Each path below is one point turned by a fixed rotation once a step. After each direction that follows a path, write how fast that rotation turns it, in degrees each step (0 if it stays still).
Each turn is a multiple of 5 degrees from 10 to 175, or 0.
Each row of a path follows its step; steps can be skipped.
Rotation 1:
step 2: 12 11 5 4 -15 -11 -3 -11 7 -6 -17 12 5 -16 -6 -9 5 -26 3 -22 -6 32 33
 -13 9 22 -4 -9 -12 -30 0 11 -13 25 13 21 2 -21 0 -15 10 7 1 -9 -2 36
 -45 -34 -47
step 3: 10 33 5 -15 -21 -12 -13 -5 21 20 24 13 -11 -15 -11 7 -12 11 -39 -17 -9
 -22 6 -10 -17 3 14 26 -18 -2 23 -10 -11 -5 12 7 43 2 -2 24 21 11 -4 3
 -18 12 30 -6 -45
step 4: 2 6 25 -8 -6 -13 -3 18 9 -9 11 30 7 -5 -7 2 6 -15 -34 -24 2 25 -37 -4
 -37 43 -21 -20 -14 -21 9 -13 18 1 -18 24 -11 -9 8 -13 9 -16 8 14 -12
 -35 13 29 -5
step 8: -8 30 2 -22 0 -31 7 -27 17 8 20 19 -34 20 -28 -11 27 -17 2 -26 1 0 17 1
 22 21 12 13 -11 -15 21 13 -8 -12 -33 -9 5 13 -4 -13 -23 -27 -3 19 -19 5
 17 19 -24
step 12: 26 -27 0 9 -8 -27 28 -32 4 -3 -5 35 -29 -2 -10 -15 -13 9 -9 12 -4 23 -15
 47 -8 18 0 -6 -6 -8 -19 8 -19 -2 -36 32 -13 -19 -8 -19 8 -11 -2 21 -14
 -7 2 -6 20
step 13: 22 -5 -2 -9 1 -12 -3 -19 1 -4 -2 -10 -1 9 31 -22 10 -2 2 -12 10 27 19 5
 39 -7 36 40 -3 1 27 19 1 14 -28 11 8 -19 8 -25 10 -9 -10 12 8 -19 -15
 -26 -46
step 15: 22 30 38 -3 9 -28 10 -14 -15 -9 -2 38 38 -3 -21 -31 -6 -27 -11 -2 20 6 6
 -11 -5 9 11 -29 8 -10 -10 10 -22 -23 -17 19 16 -16 5 -17 -8 -23 32 15
 -11 3 11 -1 6
step 16: 22 27 7 -12 9 -23 2 -15 42 26 5 15 -23 -2 -15 6 0 15 -24 10 -2 -6 -11
 -13 21 -18 1 8 8 34 -2 16 16 18 -37 -18 2 -31 5 -20 3 -22 9 15 22 -13
 26 -28 -9
-3 0 -4 -9 9 -4 5 -4 0 2 -4 3 3 -2 7 -1 1 -10 2 -4 0 -3 1 -10 10 -4 -3 0
 0 2 8 8 -3 1 2 -7 -5 -16 -2 1 5 2 3 8 -6 3 -12 2 -2 => 135
3 14 1 1 1 10 10 0 -3 5 -6 -2 -5 -9 4 -2 -3 9 -2 4 4 3 7 5 -2 4 -6 -4 -2
 2 -1 0 0 5 6 -5 -5 -6 5 4 -5 -2 5 9 8 -10 2 3 7 => 65
3 7 -5 -1 6 -3 1 13 6 14 -3 5 7 -3 -7 7 -2 -3 0 3 -1 2 -10 -1 -6 -13 -8
 4 0 3 1 0 6 0 -5 10 -1 6 -1 2 -1 1 7 3 -4 -6 -5 -3 2 => 60
Rotation 2:
step 0: 12 -14 2 1 1 -29 1 33 4 11 -16 3 23 42 28 -14 -7 17 22 -13 10 29 -15 17
 -11 23 23 -12 19 -10 -13 50 -31 38 21 -3 16 -6 7 13 4 13 -4 1 -21 -17
 -7 27 1
step 3: -9 -8 20 1 -32 -4 3 4 20 -9 -49 14 -7 16 47 8 -9 -4 -17 28 -5 -9 22 4 23
 -2 13 8 17 9 -9 -18 23 11 5 16 -16 11 8 -24 41 -15 9 3 0 -9 13 -53 -20
step 4: 36 -16 1 0 18 -2 29 -5 -16 -21 -2 -10 -2 -4 -9 3 -20 -21 6 -17 2 20 -23
 -14 38 -3 38 34 -17 28 -9 -33 31 -11 19 -14 -15 -17 4 -3 -24 9 2 22 7
 29 -38 4 7
step 5: 14 -10 -31 37 19 9 12 -12 -6 25 13 15 -16 -3 -1 5 32 -5 5 33 42 0 -14 1
 -2 -3 8 16 12 0 -18 40 -29 3 5 -11 -24 32 -5 21 -9 42 1 -1 -31 -19 6 5
 -15
step 6: -41 -3 -7 13 -45 4 -23 4 12 15 18 -25 -8 -5 -31 30 18 41 20 -7 8 5 21 23
 -10 22 -17 19 -20 15 9 1 -4 10 -16 -9 -12 -36 -10 -34 2 3 -14 33 4 -4 5
 6 -6
step 9: 21 9 -4 -16 4 21 9 -9 -6 -39 4 2 -30 -18 -27 7 -9 6 -24 -3 14 -2 -20 -23
 3 31 -2 -13 11 0 6 -41 9 -34 0 3 -25 6 -34 -3 12 -33 -16 -7 26 -40 -34
 20 0
step 12: -8 -7 -9 35 9 17 -13 -15 -15 6 16 -23 15 15 -31 -35 -13 -8 12 -37 3 0 5
 -27 17 -13 30 -15 16 0 -3 24 8 -11 1 -27 -1 16 8 37 -15 -11 -3 34 34 33
 9 17 13
step 14: -3 -2 36 -15 -16 -12 -26 3 0 -28 4 -53 2 8 -1 1 -23 5 -21 21 -3 3 32 7
 -3 -7 -8 9 -7 15 -18 -53 -1 13 -27 21 -12 10 -27 -8 46 3 -25 12 7 -7 -4
 2 5
4 -3 -9 2 12 3 9 3 -5 -13 -6 -4 -2 -2 -4 -4 0 7 -1 1 0 -2 4 6 2 -2 3 -5
 -12 -5 1 5 -3 -2 4 -1 -11 -8 -2 -2 1 0 8 7 -6 -1 6 -9 -2 => 60
9 11 12 -2 -14 5 2 2 4 -12 4 3 -3 -1 -6 -4 -10 -5 3 5 -2 -2 -5 8 3 -3 -5
 -4 0 -4 8 0 -6 7 1 -5 0 0 2 5 -1 -2 -6 0 -5 -4 2 -4 -1 => 55
1 9 5 7 2 -4 -7 -4 -6 -5 4 -4 1 1 -1 0 -4 2 1 -1 -8 6 3 3 -7 0 16 7 -6 1
 0 4 6 7 -5 -3 7 -10 1 -7 -8 7 -4 1 9 -1 4 -1 5 => 170
0 1 4 -5 7 -10 -4 -6 -10 -5 3 6 5 -3 -9 2 2 -13 -4 -4 0 0 -1 -3 6 -4 -5
 -7 5 1 2 -2 0 -8 -3 -5 -5 -6 6 -3 -9 2 -1 8 1 6 2 6 -11 => 135
-1 -4 -5 -4 -6 -7 -1 -6 5 -6 4 1 1 -11 7 -6 6 -2 12 6 9 4 -1 -10 3 3 7
 -6 -4 -8 0 -5 1 7 7 -5 0 -2 -7 -3 -3 12 0 -1 0 -3 -7 1 -5 => 65
0 0 4 -5 6 -1 -7 1 5 -8 4 6 -9 10 -3 -12 2 8 0 -6 -4 -5 -2 -5 7 11 4 -6
 3 -2 1 3 -7 -6 -1 1 13 -2 5 0 7 2 7 -5 6 -1 -2 0 -2 => 35
Rotation 3:
step 0: 12 40 -34 -1 -2 1 17 -9 -5 -8 -8 9 -25 13 0 -14 36 -1 16 1 -1 -3 -16 14
 -49 10 -8 16 5 1 17 -1 32 -12 -3 -3 -25 -11 13 -39 -13 1 33 -42 -2 32 1
 -34 -2
step 6: 18 20 15 3 -6 -13 -16 -20 -34 48 24 -5 33 -22 -9 -23 -11 35 -2 39 2 11
 12 10 43 27 5 17 29 -26 -5 29 2 -15 9 -4 8 -4 -7 -17 8 -16 19 7 -25 14
 -8 5 -2
step 7: -15 22 13 15 11 28 9 31 -21 -3 7 29 36 16 29 30 3 23 -14 -1 29 -13 -13 1
 -20 -1 -5 0 -1 14 19 26 -44 -25 13 0 12 -11 14 5 13 -24 7 -44 14 11 14
 -10 -29
step 8: -5 10 -2 -37 -18 15 25 19 5 11 -8 -17 -25 1 -2 -12 32 -5 -19 1 -11 -12
 40 3 0 14 2 45 22 1 -7 5 11 11 -15 -22 16 17 -1 -30 33 9 10 -11 -2 33 9
 13 -57
step 10: 11 -3 -15 -24 -5 -26 32 -12 0 37 11 23 39 -23 -13 1 0 38 -15 -26 12 47 8
 -15 8 -5 -22 -12 12 -12 -35 18 -3 7 -29 1 -17 -19 -7 -7 24 -10 0 16 -11
 10 -22 -2 -29
step 11: 5 -9 7 -41 13 23 11 -18 1 -5 -21 33 -9 1 27 33 13 18 24 -17 -2 -10 -55 7
 -31 -10 18 14 8 17 9 11 -35 -17 4 20 4 -6 -14 3 -1 -17 27 20 -12 4 37 1
 -23
step 13: 36 3 -6 9 2 -6 -14 -4 -29 -11 -32 18 -7 -62 -16 -8 -9 30 35 -3 -6 -45
 -33 20 -7 2 24 -25 11 2 -14 1 6 5 8 -18 2 12 8 -13 13 -14 -24 2 4 -23
 -24 19 -1
step 15: 8 23 17 -14 -20 9 19 -6 -7 9 -2 18 -7 -5 22 23 -8 -1 16 53 -19 -22 -15
 20 -22 -15 7 14 -16 31 40 36 8 -41 -11 -40 6 -7 -4 10 15 -5 30 17 -6 -4
 -6 13 -7
-1 7 -3 -9 -2 9 7 6 -8 2 3 -4 9 4 -2 -6 7 0 -5 7 7 6 7 -1 -2 -1 8 -4 -4
 2 3 4 0 -6 -1 -3 -2 11 11 -3 -10 9 -3 -1 -1 -3 1 -4 -6 => 40
-4 -4 4 6 8 10 5 7 -5 14 -2 -4 -4 -4 4 -7 4 8 3 5 3 -6 6 8 2 -7 4 -5 1
 -3 8 -6 -2 4 9 -3 3 -9 0 -4 0 -3 4 0 0 -2 -5 4 10 => 45
3 3 8 1 4 -3 9 -4 -8 7 -1 -2 13 2 -2 -5 -8 -4 6 -6 -7 3 -5 4 9 9 -4 -12
 5 -7 -5 1 0 -3 2 7 -3 1 3 -3 5 0 -9 2 7 -6 2 3 3 => 95
7 -2 3 10 3 1 4 -2 1 1 7 11 6 12 0 2 0 4 -5 -9 -1 -1 7 5 -11 2 4 0 -1 -8
 1 -13 3 -1 -6 -1 -2 2 4 9 -5 -1 4 -6 9 4 1 -5 3 => 155
-5 1 0 7 -1 -2 3 2 -15 -5 -4 2 -8 4 -1 16 4 5 5 7 -8 7 -4 6 0 2 7 -2 1 5
 -1 -2 -2 1 -9 0 8 2 -4 -3 -5 -6 -2 0 4 -12 -3 -5 -1 => 175
1 4 -6 -6 6 4 0 -10 -5 -6 10 2 6 6 8 8 -3 0 -6 7 4 -5 -4 1 5 -7 -5 -6 5
 -6 -2 0 2 9 -9 -6 -5 -2 -2 -6 1 4 9 6 -6 -2 -2 2 7 => 80
-9 -2 0 10 2 -6 4 -5 9 -3 -1 -7 -2 4 4 3 1 0 2 11 6 0 -2 7 11 -2 5 2 8
 -4 -2 3 6 -12 2 -2 -3 7 6 10 5 2 -2 -10 -4 3 -1 -2 6 => 25
